In the rows, zero is written as 128.
Rotation paths and how fast each direction turns (degrees each step):
Each turn is a multiple of 5 degrees from 10 to 175, or 0.
path 1
[135 124 130 133 126 119 126 127 139 123 129 144 125]
[125 123 135 120 124 115 119 130 134 129 139 131 123]
[123 137 129 118 120 125 127 135 128 138 132 139 122]
[130 129 124 128 120 122 136 129 136 126 123 142 119]
[130 116 133 132 119 118 121 125 131 126 129 137 121]
[127 130 137 124 126 124 117 132 132 135 137 140 128]
[127 136 127 119 126 120 134 136 139 130 132 136 122]
[127 126 126 126 115 116 131 127 126 128 124 135 115]
[129 124 133 132 120 127 119 124 129 131 129 146 125]
[130 125 134 124 128 124 124 134 145 130 136 138 127]
[128 130 130 119 122 113 128 138 129 131 133 129 118]
[125 136 126 128 118 121 129 126 123 131 126 145 120]
[127 121 129 128 121 126 128 123 141 125 128 144 124]
[131 118 137 123 121 121 121 136 136 132 134 131 122]
[131 138 131 124 126 118 125 139 127 136 132 139 123]
[125 134 123 126 123 116 134 124 135 123 128 141 121]
[123 117 132 124 114 123 124 123 132 128 129 135 119]
[132 125 136 126 122 129 121 138 132 139 130 141 125]
[134 133 129 126 130 115 131 137 138 127 132 137 123]
[122 129 128 123 120 111 126 123 127 125 131 133 118]
[121 127 130 124 116 131 124 124 130 135 129 144 123]
[134 122 132 126 123 128 130 137 143 131 128 139 124]
[134 126 133 128 124 110 123 136 129 129 132 131 119]
[122 137 129 125 123 118 122 124 125 131 134 143 124]
[121 126 127 120 120 128 132 126 142 129 129 140 122]
[133 117 133 126 117 123 127 136 132 132 125 133 118]
[135 132 133 132 127 117 121 134 126 132 130 143 125]
[123 134 128 123 128 115 127 125 139 123 136 141 126]
[120 124 130 117 114 123 128 128 132 131 130 132 118]
[133 127 131 129 117 129 127 135 128 137 123 143 121]
[136 127 130 133 128 116 127 131 138 124 130 142 125]
[122 126 133 121 123 113 120 127 131 127 138 132 122]
[120 134 129 118 119 128 128 131 129 137 131 140 121]
Directions:
[129 132 126 129 132 132 131 128 133 127 128 134 131]	120
[134 129 127 127 128 133 131 125 125 126 134 126 127]	0
[133 130 127 128 128 127 132 135 127 130 125 126 125]	95
path 2
[126 135 135 125 130 133 129 128 129 125 123 144 119]
[124 134 125 125 135 132 128 131 129 132 132 146 123]
[129 132 122 121 136 132 134 127 130 125 141 138 124]
[135 129 132 126 136 126 131 120 132 123 141 136 127]
[130 132 130 124 138 119 126 118 139 124 131 133 127]
[135 136 128 120 130 126 125 125 141 121 123 133 123]
[136 136 130 125 129 131 121 134 140 127 127 138 131]
[127 137 128 122 135 134 124 138 137 125 135 132 134]
[128 136 139 121 134 135 129 132 130 119 137 129 131]
[123 135 145 125 138 128 127 126 128 124 131 134 128]
[120 136 135 120 137 127 131 125 130 125 123 136 121]
[128 133 131 123 130 133 133 128 131 128 125 145 119]
[126 130 123 127 135 131 129 130 133 130 136 146 125]
[129 131 121 124 136 129 132 125 132 121 142 135 124]
[137 131 132 126 135 124 126 119 133 120 139 134 126]
[133 135 130 122 138 119 122 121 139 126 128 132 128]
[135 136 129 118 130 128 127 129 142 124 122 132 127]
[133 133 133 126 129 135 125 136 141 126 129 138 133]
[122 136 131 125 136 134 125 137 135 121 136 131 133]
[125 137 139 122 135 134 127 130 126 117 135 130 126]
[125 136 142 124 138 127 126 125 124 127 129 137 125]
[121 135 132 118 137 128 133 125 131 131 123 138 121]
[129 129 128 123 130 134 137 127 134 128 129 144 121]
[127 128 124 130 135 129 129 127 135 126 139 143 126]
[130 133 122 125 136 126 126 123 134 117 140 133 124]
[140 135 132 123 135 124 123 120 132 121 134 133 126]
[134 137 132 120 137 121 123 125 139 130 127 132 130]
[131 135 131 117 131 131 130 132 143 125 124 131 130]
[128 132 137 127 129 136 127 136 140 123 131 137 133]
[119 136 133 127 136 133 122 135 132 120 135 134 130]
[126 139 137 122 135 133 127 128 122 119 132 133 122]
[128 136 139 123 138 128 129 125 123 131 130 140 123]
[124 132 128 119 138 127 136 124 133 132 128 139 123]
Directions:
[124 126 131 132 128 126 127 125 128 121 131 126 128]	70
[131 129 132 125 132 125 130 125 124 130 131 123 130]	65
[128 120 129 123 127 127 123 130 127 129 129 127 125]	0
[135 127 131 127 123 132 131 127 126 124 128 129 126]	130
path 3
[136 121 139 133 130 124 137 130 128 120 118 122 127]
[137 120 127 131 137 121 140 131 133 134 127 126 120]
[125 126 137 130 132 114 136 131 133 121 134 126 118]
[129 120 123 132 135 125 138 120 128 116 130 126 119]
[125 116 126 127 135 124 138 133 128 124 139 126 133]
[126 114 131 137 129 124 127 133 128 117 128 118 129]
[132 116 117 137 130 127 131 135 131 131 133 120 121]
[123 127 129 134 123 122 130 138 131 125 143 119 121]
[130 127 122 137 122 134 132 124 125 118 136 118 120]
[131 125 125 129 125 135 138 133 126 128 143 120 134]
[133 126 138 135 121 132 131 135 128 120 130 115 132]
[142 127 127 136 126 135 134 132 132 134 128 118 124]
[134 135 138 130 125 125 136 134 136 131 138 122 122]
[137 133 135 133 128 132 136 119 132 118 131 123 120]
[139 126 131 126 136 133 142 125 133 127 138 128 132]
[135 122 144 131 133 126 131 130 134 119 129 124 134]
[142 118 129 136 137 127 129 127 137 127 125 126 123]
[133 124 133 130 136 117 129 133 138 129 141 130 122]
[131 124 130 135 132 123 125 122 132 113 136 129 119]
[134 117 121 130 135 130 131 126 129 122 143 133 129]
[130 117 134 133 128 125 123 136 127 118 139 127 135]
[140 117 123 140 127 129 121 133 127 124 130 125 124]
[135 127 125 134 124 124 126 140 128 132 143 129 122]
[134 132 131 135 117 127 126 130 123 116 137 126 119]
[141 128 122 131 124 136 136 128 121 125 139 130 128]
[138 127 139 129 121 129 134 138 122 124 136 127 135]
[146 125 133 136 123 131 132 131 124 125 122 125 125]
[142 130 132 130 127 123 138 135 129 136 132 130 121]
[136 134 140 130 126 120 135 127 126 119 130 130 119]
[140 124 127 128 134 128 143 121 125 122 130 133 123]
[133 119 138 125 134 119 139 133 127 122 133 132 134]
[136 115 133 135 133 121 131 129 127 119 119 127 125]
[134 118 124 131 136 117 134 135 130 132 132 131 120]
Directions:
[124 127 128 129 122 127 127 122 130 132 126 131 131]	0
[129 127 132 126 134 125 131 124 132 128 125 131 128]	25
[125 130 135 129 125 125 125 129 128 122 126 126 128]	140
path 4
[131 116 118 125 127 120 127 126 132 127 120 127 118]
[126 132 124 133 131 125 142 136 134 138 125 128 131]
[135 131 119 121 129 129 121 136 132 130 131 129 116]
[124 125 120 131 119 121 135 126 123 139 123 134 124]
[127 133 124 125 130 135 135 128 139 134 138 123 121]
[136 122 119 123 122 116 130 126 127 126 124 123 120]
[122 124 124 135 132 126 136 133 139 139 125 125 128]
[137 134 118 120 132 127 130 137 131 125 128 131 118]
[126 125 121 132 118 120 127 133 125 143 124 128 125]
[125 132 121 127 131 135 136 124 138 132 135 133 117]
[136 127 121 121 119 119 134 130 123 130 130 118 123]
[123 119 123 133 130 125 130 126 143 137 124 126 123]
[136 134 120 123 135 125 140 136 128 125 128 130 123]
[128 126 122 128 120 123 120 137 130 141 124 125 123]
[125 130 119 130 130 129 136 123 133 132 130 141 119]
[131 131 123 120 121 127 135 133 124 134 134 116 123]
[129 119 121 129 124 123 127 120 141 131 123 127 119]
[129 130 121 128 136 123 145 135 128 130 130 125 127]
[132 127 122 123 125 127 119 139 135 135 122 124 120]
[127 130 118 135 127 121 135 126 129 135 127 141 123]
[126 132 123 121 126 135 133 135 127 136 136 120 119]
[133 124 120 126 118 120 129 119 135 129 122 129 120]
[125 125 122 134 136 123 142 132 132 135 133 122 127]
[135 127 121 118 129 130 126 136 135 126 120 125 118]
[129 130 120 136 124 116 132 131 129 139 125 135 128]
[123 130 120 123 132 137 131 134 130 134 136 128 116]
[135 129 121 123 113 121 133 124 128 131 123 127 122]
[123 122 123 135 133 124 134 126 137 137 136 122 124]
[134 127 119 118 131 127 137 134 129 123 120 125 119]
[131 130 123 135 122 118 127 135 135 141 125 127 130]
[126 128 117 126 136 132 131 131 129 130 132 137 115]
[131 133 123 122 113 126 135 131 125 136 124 123 124]
[127 124 121 133 128 124 127 121 141 135 136 127 120]
Directions:
[129 132 128 133 131 127 131 125 133 129 133 132 131]	140
[122 131 124 129 125 125 128 131 131 124 128 127 126]	0
path 5
[133 133 126 124 133 118 123 124 130 125 139 121 120]
[129 133 133 119 128 117 126 132 120 121 137 126 122]
[131 135 130 125 128 115 130 122 129 123 135 117 124]
[130 133 133 115 121 121 131 128 124 126 138 125 123]
[132 132 125 122 127 119 126 123 132 130 140 118 120]
[132 132 130 117 129 120 125 131 123 125 140 128 120]
[129 134 128 126 133 115 124 126 128 123 137 117 122]
[131 135 135 118 124 117 131 129 122 120 135 125 125]
[128 133 128 123 125 117 130 122 130 128 137 115 123]
[134 131 131 115 123 122 128 128 126 126 141 127 122]
[129 132 125 123 132 118 123 126 128 129 139 118 119]
[134 133 132 119 129 118 126 130 123 119 138 128 123]
[125 134 130 125 128 114 128 125 126 125 135 116 123]
[134 134 133 117 122 120 132 125 126 123 137 124 125]
[126 132 127 120 125 119 127 125 129 132 140 117 120]
[137 132 129 118 129 121 125 128 127 124 140 128 121]
[125 132 128 124 132 115 124 129 124 126 137 119 120]
[135 135 133 121 127 118 129 126 125 118 136 125 125]
[124 133 130 122 123 117 131 126 126 128 136 117 123]
[137 133 130 118 123 122 129 123 129 125 140 124 123]
[126 131 127 120 129 119 124 130 126 131 140 120 118]
[137 134 130 121 131 118 124 126 127 120 138 126 122]
[123 134 132 123 128 114 127 130 123 124 136 120 122]
[136 135 132 120 124 118 131 122 128 121 136 122 125]
[125 132 129 118 123 119 129 128 125 131 139 120 121]
[138 133 128 120 129 121 125 123 131 125 140 124 121]
[125 132 130 121 130 117 124 133 122 126 139 123 120]
[135 135 131 124 130 116 127 124 128 118 136 122 124]
[124 133 134 119 123 116 131 129 122 126 136 121 124]
[136 134 129 121 125 120 129 120 132 125 138 120 123]
[127 131 129 117 126 120 126 131 124 130 140 124 119]
[136 133 128 123 133 118 123 124 130 123 139 123 121]
[126 133 133 120 128 116 127 132 120 122 136 124 122]
Directions:
[131 127 136 127 130 125 129 129 129 129 133 124 125]	0
[128 128 128 131 135 125 124 131 125 123 127 130 127]	70
path 6
[135 132 122 118 131 133 128 143 134 129 123 133 135]
[124 122 132 130 123 124 122 127 137 125 109 126 128]
[118 128 127 129 123 142 125 128 135 119 134 134 121]
[131 130 130 125 125 138 133 134 136 144 127 131 136]
[129 120 127 139 132 133 132 123 127 129 111 129 123]
[130 130 121 129 132 138 128 137 130 114 130 137 131]
[128 131 130 118 122 128 124 138 134 133 114 127 136]
[119 119 129 132 124 132 124 123 138 125 120 128 115]
[125 131 127 132 125 143 132 130 136 129 137 137 135]
[132 129 129 128 128 137 133 132 124 141 112 125 131]
[130 120 121 134 135 130 130 131 132 117 119 134 118]
[127 134 126 124 124 134 123 135 136 120 127 136 143]
[122 127 132 122 121 134 123 131 133 135 115 120 122]
[125 120 127 137 128 134 132 127 141 127 132 138 119]
[130 133 128 132 128 142 131 127 126 133 124 134 144]
[131 125 125 127 133 135 130 137 125 128 112 122 119]
[129 123 123 130 127 125 127 135 141 116 125 142 129]
[121 133 131 123 120 138 118 126 133 129 120 127 139]
[124 124 129 129 126 139 132 133 137 134 125 122 113]
[130 123 126 137 128 133 135 128 134 131 128 146 134]
[131 132 125 127 133 142 124 127 122 126 114 125 136]
[129 126 124 126 128 128 132 144 136 120 121 126 118]
[123 123 129 127 120 127 121 127 138 127 124 143 136]
[123 132 130 127 127 146 123 122 134 131 123 119 126]
[129 124 126 135 126 134 143 139 135 133 128 133 121]
[131 123 126 129 132 134 125 125 124 129 116 144 138]
[130 134 124 126 134 138 123 133 134 118 118 118 125]
[123 124 128 126 115 126 132 142 138 125 125 135 127]
[122 123 132 126 126 138 117 118 133 135 122 137 131]
[129 134 126 137 132 143 135 128 137 130 127 120 124]
[130 121 125 131 123 130 139 139 123 130 120 139 132]
[131 126 127 122 138 135 116 125 130 123 115 133 130]
[125 136 125 130 122 131 130 136 144 119 124 122 127]
Directions:
[126 130 128 131 126 133 129 128 126 122 131 123 133]	120
[133 128 125 129 133 128 131 131 123 125 124 129 130]	70
[128 136 129 126 130 131 125 126 127 128 129 133 128]	125
path 7
[129 130 134 119 142 125 128 125 118 131 132 129 120]
[122 132 123 120 129 126 120 116 124 139 131 124 133]
[135 128 121 120 130 128 126 122 139 132 128 138 138]
[135 128 134 121 139 135 122 131 134 121 134 127 134]
[120 124 136 128 134 131 127 115 127 120 138 127 129]
[129 128 139 126 134 118 133 116 126 135 126 134 131]
[128 129 129 131 140 127 117 127 127 141 123 128 137]
[129 135 117 133 139 134 122 119 134 126 131 133 129]
[134 139 130 118 133 127 127 122 124 114 129 131 132]
[117 124 132 120 134 123 123 128 118 124 133 133 138]
[119 126 128 120 139 124 130 123 134 138 131 135 124]
[133 132 132 118 132 130 116 119 134 135 123 124 124]
[137 121 123 127 130 134 118 117 125 126 135 133 135]
[134 131 131 125 138 128 138 125 128 127 141 129 138]
[118 133 139 125 133 125 126 123 133 128 129 122 139]
[123 124 133 132 135 124 122 118 136 127 121 140 129]
[137 131 131 128 145 129 121 126 123 131 125 133 121]
[125 137 121 127 134 130 121 118 117 128 135 123 132]
[127 135 122 119 129 121 132 120 130 127 130 137 139]
[127 128 134 115 138 128 122 135 135 126 126 132 136]
[121 121 131 124 137 134 119 121 132 125 135 131 121]
[136 128 135 121 131 125 130 111 124 131 131 130 122]
[134 127 130 126 133 127 122 123 121 139 130 125 143]
[126 131 122 132 138 132 129 124 140 131 135 132 140]
[131 138 137 125 137 129 126 123 138 117 125 130 130]
[123 124 136 129 136 126 118 122 118 119 127 133 131]
[124 129 125 127 141 122 132 122 120 137 132 136 125]
[128 140 125 118 135 126 121 123 131 138 125 123 131]
[130 127 120 121 128 132 115 121 134 123 129 135 136]
[135 125 132 118 138 131 131 128 129 118 137 136 129]
[120 127 140 120 134 127 127 122 124 128 137 120 130]
[122 124 132 127 129 122 126 112 133 138 127 133 132]
[141 130 130 129 140 128 122 126 134 137 123 132 133]
Directions:
[128 126 126 131 122 130 133 133 127 127 124 125 125]	0
[134 132 130 125 130 126 134 129 130 129 126 130 125]	135
[126 129 129 126 127 129 131 131 131 121 131 129 133]	70
